In the rows, 128 means zero.
The rows of M fall into several groups, and each row is roughly a mix of its group's hidden directions.
M, 91 rows:
[[127  92 134  87 149 146 174 106 145 153 122 120]
 [ 84 119 101  83 119 115 139 160 137 102 147 140]
 [164 139 129 105  81 140  80 105 125 136 113 129]
 [163 164 132 151 147 112 136 151 107 176 141 140]
 [141 167 130 119 117 132  80 150 169 143 102 138]
 [122 175  98 166 146 166 141 133 141 107 124 141]
 [ 73 146 136 139 134  98 162 146 151 118 139 154]
 [176 148 121 123 123 138 105 118 155  81 101 117]
 [129 125 147 195 138 142 148 127 146  99 146 111]
 [133 156 140 137  85 128 132  94 125 105 158  86]
 [133 141 101  77 159 106 105 151 107 145 105 140]
 [133  84 150 126 113 119 163  89 140  91 114 139]
 [106 148 115 121 147 135 167 151  83 126 169 136]
 [119 152 139 130 127 162 184 158 140 119 104 104]
 [139 169 108 172 129 131 100 141 112  94 150 108]
 [150 103 150 105 123 132 112 118 121 114  73 167]
 [132 110 167  78  99 107 151 100 127 138 142 133]
 [120 109 151 166 148 123 183  96 116 121 142 124]
 [139 165 111 144 159 102  88 165 113 108 117 134]
 [125 107 148 128 119 104 145 115 180 171 105 110]
 [133 132  97 100  66 132 106 128 108 138 101 128]
 [109 105 106 122 150 156 135 175 137 148  85 133]
 [148 147 141 174  88 123 104 101  95 141 118 131]
 [114 108 130 130 131 127 181  93 111 121 172 107]
 [119  75 144 108 112 135 143  77 127 103 125 119]
 [107  96 139  94 116 148 165 137 148 157  93 116]
 [ 70 110 140 130 122 121 172 133 137 147 157 142]
 [141 137 131 153 139  83 114 135 181 163 122 138]
 [ 93 105 136 119 120 136 107 177 159 121 101 154]
 [145 156 114 137 150 115 102 181 104 107 144 153]
 [142 109 123 107  63 152 105 104 112 140 131 119]
 [129 143 122 181 170 127 117 168 115 148 122 117]
 [158 130 126  82  89 139 110  98 150 101 114 129]
 [105 146 127 137 145 126 154 192 123 132 137 162]
 [125  83 146 127 111 120 165  82 135  96 135 124]
 [136 138 128 184 151 107 126 137 169 147 108 105]
 [104  98 136 119 119 139  92 149 175 126  89 135]
 [125 145  90 123 114 128  91 190 136 137 129 132]
 [121 145 106  97 152 157 149 100  86  94 128 124]
 [178 156 138 171 130  94 145 126 149 137 119 137]
 [166 130 130 122 108 115 134  73  93  95 131 125]
 [137 100 152 120 152  94 136 173 144 159  99 127]
 [163 151 140 142 162 121 167 142 117 141 104 166]
 [ 87  98 139 125  96 117 128 168 117 132 168 138]
 [ 98  97 118 105 150 155 151 164 163 137 147 114]
 [120 123 113  91  81 136 103  91 112 122 161 138]
 [128 112 126 120 186 131 157 141 152  87 143 117]
 [152 150 114 170 124 106 103 127  76 107 116 125]
 [125  82 121 119 114  97  87 117 146 169 121 120]
 [128 154  97 157 126 135 101  76 139 118 153 152]
 [114 100 128  88 127 140 142 183 127 150  98 128]
 [140 135  88 143  83 145 102 157 109 131 101 108]
 [119 151 160 119 116 117 154  97 182 122 113 152]
 [159 156 123 131 114 107 150 111  76  98 150 141]
 [168 154 129 149 125 108 136 118 151  87  90 148]
 [127 147 134 171 130 125 151 121 181 145 108  96]
 [112  91 121 116 151 137 139 155 152 165  83 140]
 [161 138 121 114 103 155 127 119 177 114  87 114]
 [ 97  86 117 135 107 159 136 151 112 155 163 110]
 [128  93  88 115 108 137 134 137  83  96 143 105]
 [138 123 143 146 107 113 107 133  98 107 141  65]
 [141 153 160 157 138 115 166 158 145 122 114  89]
 [180 153 135 163 145 109 135 114 155 154 107 127]
 [156 149 114 145 158 104  90 138  78 121 118 128]
 [119 127 132 155 148 125 139 146 160 187 151 105]
 [146 133 168 143 118  94 141 151 129 125 128  72]
 [151 130 122 140 129 164  73 164 151 127 138 106]
 [128 162 136 111 101 120  69 140 154 114 136 149]
 [105  79 117 111 154 153 137 124 131 154  89 148]
 [149 126 162 124 124 105 124 111  79  94 159 110]
 [157 110 147 119 132 171 104 120 149 178 127 109]
 [114 116  79 115 137 142  90 151 131 145 120 171]
 [ 85  89 134 110 112 142  93 146 135 160 145 112]
 [109 147 101 140 117 124 149 107 134  84 167  92]
 [ 98 144 136 115 167 123 126 167 167 163 128 143]
 [183 123 117 118 122 141 127  93 106 133  86 109]
 [ 92 138 124 149 135 120 154 187 144 135 156 139]
 [151 153 166 117 101  90 137 103 126 114 167 123]
 [148 145 123 183  93 137 130 120 114 147  89 115]
 [134 184 116 144 104 139 130  98 134  99 164 134]
 [117 155 118 144 112 115  91 186 156 124 121 141]
 [ 82 108 117 109 148 165 108 133 154 153 126  98]
 [158 174 113 135 143 120 160 117  85 107 142 137]
 [104 116 130 123 132 139 100 155 125 191 153 110]
 [138  91 149 116 145  84 116 100 142 160 127 158]
 [130 138  96 178 148 117  93 109 163 144 126 142]
 [134 158 114 129 144 126 174 121  80 115 164 130]
 [123 122 128 134 114 120 141 128 163  62  97 147]
 [124 114 127  92 169 149 143 148 166 165 115 120]
 [164 190 104 147 151 124 124 123 118 144 135 111]
 [157 117 156 104 105 155 133  81 167 128 122 124]]
Here is one row of each group, with its name. Which group are the others in?
[135 157 146 161 115 145  80 150 159 157 125 129] => F
[156  98 145 103 124 137 110  80 119 121  85 137] => R
[119 131 103 160 157 139 126  90 166 146 114 163] => H

[154 128 165 132 161  90 135 105 106 113 147 160] => H
[151 132 127 150 104 109  94 102 143 160 151  87] => R
[152 185 148 131 115 106 143 129 131 103 166 141] => H
[122 141 120  74 117 147 140 161 109 119 139 171] => H
[161 117 132 111 156 167 117 133 159 166 105 107] => F
[104 138  98 117 119 148  86 110 151 111 133  81] => R
[130 118  99 147 132 122 106 155  84  84 154 113] => F
[122 144 108 110 140 165 132 171  88  98 129 152] => H
[114 119 132 129 148 157 167  72 144 132 113 156] => H
